In the rows, 128 means zero.
One turn moves every row onto another: examples first, then more rows asked
gopop: [117 170 153 162 128 134 141 117 124 131 150 145 107 121 116 148 140 129
 144 110 121 138 158 131 125 116 161 142 123 137 162 125 118  93 113 123
 106 125 120 111 121 101 127 125 111  93 142  94 112 107 139  88 105 112
 158 124 124 134 138]
bag: [ 96 132 141 122 156 124 101 161 130 162 137 151 130 113 112 142 118 143
 103 143 121 104 132 134 144 140 129 127 120 130 149 147 135  91 116 119
 144 112 135 100 107 119 151 110 129  85 126 105 147 147 154 126 104 122
 111 107 117 132 107]
pomi: [101 151 150 120 114 145 129 123 130 134 146 147 140 118 134 156 137 124
 142  85 119 119 154 137 133  82 150 150 115 160 164 137 129  77 116 126
 106 144 120 115 130 111 120 128  95 100 131 109 134 105 133 104 103 140
 142 109 113 151 131]
Nik: [ 91 130 143 125 157 127 102 160 129 165 140 149 124 112 111 144 124 142
 102 143 122 105 135 137 142 137 128 120 124 134 144 149 135  91 110 123
 143 113 137  94 108 122 146 115 127  82 128 104 146 147 150 128 102 117
 118 114 117 129 109]
Foz: [114 169 151 134 141 121 136 117 124 117 164 147 126 132  95 148 126 143
 156 127 116 143 148 132 122 113 151 162 136 159 148 126 140 114  96 128
 133 126 119 117 128 106 142 128 101 116 116 119 109 126 155 106  92 123
 155 122 136 143 136]
pazo: [122 129 123 120 115 141 135 115 140 140 111 144 153 130 137 154 148 121
 112  75 118 107 142 131 139  94 131 149 134 147 156 135 133  72 136 114
 105 136 134 120 147 106 133 120 112 110 103 115 157 116 146 114 116 150
 145  97 113 164 124]
roni: [ 97 125 148 126 163 126 106 159 123 164 135 149 120 110 110 136 124 143
 107 144 114 106 133 136 143 132 131 120 123 134 147 147 132  91 108 125
 138 114 137  95 106 124 144 110 131  83 121 106 147 147 152 127 104 118
 117 107 113 132 108]
vafa: [150 147 122 155 127 125 152 116 140 130 115 148 138 140 120 141 133 129
 114  89 116 117 144 121 135 139 147 157 131 123 163 125 116  95 149 101
 101 125 134 124 137  95 147 104 130 107 111  99 137 119 162  94 119 125
 147 102 127 154 124]
sodak: [135 135 133 135 141 139 156 103 139 130 137 148 118 118  98 135 128 125
 144 131 111 139 145 143 124 132 124 148 161 153 120 137 129 125  98 133
 148 118 133 110 143 100 148 153 113 120 102 112 143 117 146 131  98 126
 131 110 155 161 133]
kavob: [101 122 143 123 157 129 104 162 127 161 133 150 123 117 110 140 120 150
 104 150 112 108 133 135 139 131 124 120 118 134 149 149 134  96 110 124
 141 119 140 102 108 118 144 114 133  81 119 106 151 145 155 131 100 114
 113 106 114 129 109]
zup: [121 122 133 134 129 139 138  98 142 135 127 165 116 112 121 140 120 108
 135 114 129 141 151 139 139 120 119 122 128 126 126 144 124 119 127 142
 147 136 136 113 124  93 165 161 126  91 128 114 150 104 124 129 115 134
 130 101 148 139 155]
gunug: [124 151 156 119  94 132 151 125 143 130 153 147 146 131 132 161 141 145
 139 119 103 138 163 138 145  84 145 145 128 144 162 138 118 105 108 135
  92 115 119 100 126 109 141 151 129 114 135 113 129 126 140 105  90 102
 162 110 122 150 140]
besil: [136 123 118 139 135 108 127 104 133 131 118 162 141 125 132 131 138 132
 110  92 145 126 136 122 153 125 129 138 130 120 150 128 142 106 147 120
 119 139 141 114 130  99 176 112 135 106 112 128 143 129 153 113 124 149
 158 111 121 153 143]
Puveb: [137 138 127 156 120 154 154 104 148 138 110 145 106 132 114 147 139 111
 119 118 107 137 153 138 119 129 123 126 147 133 137 135 104 105 116 131
 125 122 142 118 138  81 136 150 131  94 117  90 145 103 137 120 104 111
 136 108 145 143 136]
zozu: [149 130 141 120 104 127 160 117 135 139 134 150 152 123 139 139 147 150
 122 104 115 121 149 135 160 105 142 150 142 136 160 138 116  98 123 122
  79 114 128  96 136 115 151 132 134 126 123 116 147 130 150 104 104 115
 163 109 118 177 126]
Nim: [151 146 125 138 140 119 143 116 129 116 134 151 146 133 109 129 140 149
 124 114 120 127 140 122 133 136 127 165 155 145 147 123 147 119 123 112
 127 118 132 119 149 104 156 112 121 132  91 121 134 137 169 111 105 139
 148 113 128 162 124]
gomeb: [132 125 143 115 106 134 172 114 153 145 130 147 141 129 125 156 133 123
 132 114  98 129 153 147 146 101 140 139 145 133 138 146 106  98 115 134
 101 107 126  98 134 107 152 158 136 119 122 114 152 124 139 118 100 107
 152  97 146 163 139]
sapen: [108 131 140 121 110 161 141 111 143 142 126 151 133 110 132 157 148 106
 127  93 109 124 153 147 129  87 121 131 138 153 138 145 124  83 120 135
 130 132 129 113 146 101 124 156 111 102 114 103 160 105 117 121 107 140
 130  95 130 149 137]
Botu: [103 149 145 133 129 114 118 111 128 123 152 160 120 128 121 146 118 137
 142 108 143 143 152 125 137 106 147 139 102 141 156 132 134 107 115 137
 118 151 128 117 109 101 158 127 111  90 145 124 112 110 139 112 105 128
 157 126 122 133 151]
Kugu: [ 95 129 140 120 155 130  99 163 133 164 132 150 126 116 110 143 119 144
 100 145 122 105 131 134 142 138 122 120 121 133 145 149 134  92 111 123
 145 114 139 101 110 117 149 116 130  82 123 104 154 143 155 134 101 117
 112 107 118 133 107]
zezed: [101 124 146 123 161 128 108 162 130 161 135 151 128 116 110 142 118 141
 107 145 108 104 133 133 143 131 133 122 118 130 146 149 132  92 118 119
 141 115 137 100 105 123 148 111 134  84 118 108 148 150 155 127 105 119
 115 101 118 130 107]

besil turns into zup
zozu turns into gomeb
gopop turns into vafa
Now find these:
Nik turns into bag
roni turns into zezed
Nim turns into sodak
pazo turns into sapen

